In the data rows, 128 means zero.
Some points, each followed by its number:
[156 153 255 102  99 101 123 101 103 191 169 103  99 100 108 127 101 102 101  99 143  98  97 138 102 100 208 172 168 239 100 107 209 186 141 196 221 104 152 107 102 164 153 184 100 241 163  99] 0
[102  99 101 102 187 248 218 144 158 109 235 137 169 134 128 175 106  97 190 139 169  98 194 116 102 100 103 132 211 136 159 149 227  99 101 101 124 186 170 100 222 141 102 206 100 100 111  99] 1
[184  99 120 125 115 128 129 107 103 101  99 104  99 100 103 173 112  97 101  99 103 169 150 102 102 152 120 100 100 100 115 166 103  99 101 103 103 104 149 202 161 103 102 100 190 150 109 137] 2
[102 130 101 142 101 131 158 101 103 101 184 103  99 132 103 143 101  97 101  99 104 117 137 102 102 136 140 100 100 175 112 170 125  99 113 107 124 104 112 112 102 103 102 100 141 122 199  99] 3
[200  99 196 120  99 170  98 101 103 127  99 103  99 142 129 165 213 125 101  99 129 166  97 102 102 202 161 100 100 100 121 148 103 126 158 131 103 104 125 141 152 103 103 100 217 202 103 131] 4
[157  99 101 123 149 101  98 142 103 101  99 134  99 143 103  97 201 146 101 245 194 216  97 130 102 216 108 152 129 118 100  98 103 105 227 121 103 104  98 131 102 145 251 100 100 147 103 159] 5
[102 183 125 161 195 101  98 158 143 124 138 147 172 242 103  97 125 110 197 139 103 184 117 147 231 100 165 100 127 134 217 102 103 105 103 101 103 108 178 100 102 103 102 100 100 120 165  99] 6
[102 107 252 102  99 127  98 101 157 245  99 103 255 100 103  97 255 174 225  99 103 118  97 255 150 100 255 227 100 100 100 172 255  99 101 101 139 218  98 255 144 255 255 248 100 255 174  99] 7
[121 144 101 165  99 101 173 101 160 101  99 103  99 100 103 121 155  97 110  99 123 125 171 102 109 144 103 100 100 100 106 186 110 122 204 101 123 104 149 110 127 103 102 100 200 143 129  99] 8
[102 155 105 177 185 101 112 160 168 122 141 152 186 237 103  97 118 110 188 127 103 190 129 150 223 100 164 100 121 145 233 112 103  99 101 101 103 107 165 108 102 103 102 100 100 100 173  99] 9
[141 186 101 102  99 112 147 145 103 101 137 128 102 126 134 134 101  97 101 106 114  98 126 102 127 100 126 100 143 133 102 169 103 144 101 134 141 104 136 100 127 103 106 129 147 100 117  99] 10
[255  99 204 255 136 101  98 101 255 144 105 103 166 100 255  97 184  97 101 111 103  98 158 102 102 221 103 100 100 100 100  98 103  99 101 101 103 104  98 160 255 255 102 255 100 195 103 103] 11
[102  99 113 132 132 111  98 119 103 101  99 181  99 100 130  97 198 196 101  99 125 142  97 154 102 221 103 139 100 100 137  98 103  99 131 101 103 104  98 145 131 103 128 100 156 100 103 193] 12
[116 212 101 119 168 101  98 170 192 119  99 146 216 193 103  97 101 156 204 184 103 140  97 113 255 100 142 100 157 100 160  98 103 161 119 101 113 135 166 100 102 103 102 115 101 100 126  99] 13
New points follow, each followed by the number of its nearest point above by angle.
[106  99 101 102  99 125  98 113 103 101  99 116 106 100 103  97 101 227 101 181 151 131  97 185 102 100 103 238 150 102 100  98 159 111 148 142 112 148  98 158 102 103 201 145 100 100 103 160] -> 5
[102  99 101 102  99 204 101 101 103 210  99 103 120 100 103 117 101 175 121  99 103 114  97 155 102 100 103 100 100 100 100  98 233 236 122 186 191 255  98 255 102 103 102 176 105 107 134 140] -> 7
[102  99 101 153 213 101 210 117 255 193  99 103 122 100 149 230 209 108 154 255 255 196 193 102 102 147 103 100 150 100 100  98 103 140 235 101 125 157 111 138 255 210 118 255 127 193 118 167] -> 11
[145 182 101 102  99 134 147 143 103 101 139 126 112 130 139 132 101  97 101 103 118  98 123 102 122 100 130 100 146 122 110 174 103 143 101 121 136 104 133 100 133 103 104 130 158 100 111  99] -> 10
[112 104 101 102  99 186  98 167 103 101  99 166 113 100 136  97 102 193 101 204 157  98  97 125 104 100 103 185 174 100 100  98 114  99 125 124 103 109  98 100 102 103 161 123 100 100 103 151] -> 5
[250 116 101 167 121 101  98 101 143 101 148 103  99 100 153 154 109  97 101  99 103 157  97 102 110 164 103 100 100 106 100 145 113 104 144 107 103 104 108 208 110 103 102 161 117 192 103  99] -> 2
[102  99 101 181 212 101 219 101 237 180  99 103 107 104 185 205 228 133 162 124 255 200 139 110 102 186 103 100 146 100 100 111 175  99 161 101 103 135 104 143 202 123 102 212 127 140 126 125] -> 11
[181  99 104 159 255 101  98 101 103 116 204 103  99 100 144 248 152  97 174 193 103 166 159 102 102 228 103 105 128 100 100  98 146  99 175 174 103 196 125 129 255 236 107 186 100 175 103  99] -> 11
[103  99 233 102  99 101  98 101 103 246  99 103 141 100 103  97 101  97 101  99 103  98 208 200 102 100 113 100 100 140 148  98 194 194 101 230 140 170  98 210 120 255 204 100 132 165 103 164] -> 7
[102  99 178 176 234 136 126 101 103 200 193 119 153 140 255 180 200 149 105 123 214 107  97 102 102 255 103 100 195 100 100  98 224  99 105 118 103 104  98 141 255 237 102 219 174 208 156 113] -> 11
[157 148 101 102  99 119 146 124 123 101  99 121 121 100 103 123 101  97 101  99 111  98 141 102 102 100 103 100 100 165 113 136 103 148 101 166 154 106 139 100 108 103 102 119 167 100 103 111] -> 10
[102 148 101 133  99 106 173 131 103 101 157 114  99 130 103 130 101  97 101  99 105  98 195 102 102 116 119 100 100 160 149 187 103 107 101 101 132 104 142 100 115 103 103 100 150 103 159  99] -> 3
[125  99 109 255 124 152  98 101 181 255 123 103  99 143 255 171 255 157 101 172 103 159  97 102 102 255 103 100 100 100 100 147 103  99 255 162 103 104  98 100 102 173 102 131 100 180 103  99] -> 11
[102 193 115 130 157 101  98 150 174 143  99 151 225 181 103  97 101 185 202 155 103 133  97 124 255 100 126 100 136 100 196  98 103 157 123 101 109 141 153 100 102 103 102 100 137 100 117  99] -> 13
[102  99 101 118 107 128 105 168 122 101  99 152  99 117 103  97 142 128 101 178 165 139  97 158 102 140 103 197 145 125 148  98 103  99 139 101 106 104  98 120 102 103 186 100 100 100 103 166] -> 5
[102 106 101 102  99 141  98 174 103 101  99 178  99 100 142  97 119 192 101 194 134  98  97 130 122 109 103 196 193 100 107  98 103  99 150 111 103 104  98 100 102 103 166 100 100 100 103 127] -> 5
[102 102 101 102  99 130  98 185 114 101  99 173  99 109 147  97 122 157 101 204 143  98  97 121 116 100 103 207 199 100 100  98 103  99 130 101 103 104  98 100 102 103 182 107 100 100 103 158] -> 5
[108  99 101 102  99 101  98 155 108 101  99 165  99 100 103  97 101 173 105 195 104  98  97 151 106 100 103 245 153 151 100  98 103  99 185 167 132 131  98 100 102 112 181 100 100 100 103 139] -> 5
